In the data rows, the value 128 means zero.
Here are some points:
[159 183 147 139 171 151 147 150 149 165 115 149]
[136 140 167 173 172 171 188 136 181 175 128 128]
[150 147 154 173 160 180 184 147 189 171 182 165]
[165 152 159 157 164 175 205 140 166 181 161 180]
[140 154 190 162 166 159 143 171 205 164 140 127]
[169 188 173 172 186 162 178 141 153 139 206 197]
[150 172 176 114 145 149 135 128 128 128 128 128]
[176 152 153 163 179 198 213 128 128 128 128 128]
[174 203 175 201 177 155 169 176 168 159 204 159]
[135 141 187 154 170 159 166 156 202 197 180 163]
[175 153 140 166 187 173 171 165 140 164 169 178]
[182 178 165 147 157 172 144 157 125 155 157 155]
[212 216 136 123 161 163 197 111 122 168 133 184]
[188 162 135 150 158 187 228 123 155 156 128 128]
[150 157 170 159 173 143 127 173 165 128 128 128]
[120 136 196 208 173 174 156 194 201 164 179 149]
[165 172 132 157 173 166 169 149 139 128 128 128]
[152 146 168 195 176 168 149 210 176 162 185 131]
[163 152 178 176 172 175 146 182 198 165 173 143]
[122 164 195 211 175 176 142 246 181 147 175 140]
[184 158 176 167 185 175 190 169 185 168 216 166]
[176 165 141 143 163 175 186 145 155 165 149 164]
[167 162 185 189 170 165 176 181 204 163 201 160]
[148 153 168 203 168 149 158 186 179 160 169 156]
[142 164 185 142 152 145 145 148 190 192 139 136]
[194 185 160 143 150 157 148 161 128 141 128 137]
[151 177 188 207 171 167 160 195 173 152 193 163]
[214 175 132 150 182 203 204 133 123 166 176 203]
[186 153 142 171 180 185 182 152 137 157 185 188]
[181 161 136 138 165 179 191  98 167 179 157 176]
[180 170 162 168 174 181 193 137 103 159 178 193]
[169 190 167 169 162 163 184 138 161 147 179 182]
[132 149 198 180 161 159 108 204 163 155 156 123]
[170 183 193 199 157 146 154 194 160 128 128 128]
[177 152 150 160 163 168 187 145 154 161 170 177]
Here are 10 more points, each followed by its number:
[153 164 180 202 162 153 168 128 128 128 128 128] 0
[163 151 178 151 156 174 167 143 180 176 169 154] 1
[139 189 214 214 190 141 162 207 202 167 204 150] 2
[156 156 169 181 179 170 135 191 160 150 181 147] 3
[201 195 140 155 178 163 171 162 117 142 142 171] 4
[137 150 185 174 158 168 134 187 203 160 162 125] 5
[139 141 189 198 163 169 157 189 198 158 173 163] 6
[199 178 138 169 166 193 231 127 134 178 197 222] 7
[141 137 178 160 168 158 133 175 128 128 128 128] 8
[157 169 158 200 187 169 172 197 184 160 206 171] 9
Which of these numbered points is nearest to each point below, ignoring the direction in which the first points spread most? Its number follows each.
[168 168 155 148 174 162 151 161 167 163 147 136] > 5
[139 165 167 168 162 146 127 183 181 164 142 126] > 5
[136 160 161 152 151 157 135 191 188 171 154 125] > 5
[160 155 170 128 162 153 153 126 128 128 128 128] > 8
[162 152 156 175 156 164 187 165 183 166 175 179] > 6
[130 147 195 210 165 174 142 128 128 128 128 128] > 0
[159 161 148 192 167 181 204 133 162 177 198 205] > 7
[135 140 205 156 167 140 108 182 166 154 121 130] > 8
[168 170 170 141 151 157 147 128 128 128 128 128] > 8
[153 175 171 173 175 180 144 180 155 160 171 159] > 3
[187 165 160 166 174 186 196 128 128 128 128 128] > 0
[174 171 169 181 179 183 200 162 163 159 215 207] > 7
[199 196 158 163 162 156 158 163 128 144 132 188] > 4
[181 160 161 153 167 158 185 160 152 155 174 206] > 6
[190 183 165  88 158 171 188  87 150 188 141 181] > 1
[169 177 151 172 149 150 131 128 128 128 128 128] > 0
[182 182 153 172 171 156 146 180 137 159 141 167] > 4
[187 174 168 171 168 157 207 119 163 166 182 175] > 2
[168 200 188 211 171 164 160 212 170 153 183 173] > 2
[153 155 155 143 158 173 163 145 173 177 128 128] > 5
[117 163 179 163 173 168 170 148 205 171 187 152] > 1
[150 134 193 162 167 182 164 169 168 172 175 150] > 1
[139 150 167 188 169 176 162 166 161 161 164 160] > 6
[147 162 177 185 181 186 156 190 193 160 177 168] > 6
[179 160 170 149 151 160 169 164 183 166 198 158] > 1
[162 148 165 146 176 178 160 173 140 173 157 167] > 3
[201 189 159 144 172 156 139 147 129 154 115 179] > 4
[173 152 164 202 188 162 174 185 157 163 183 188] > 9
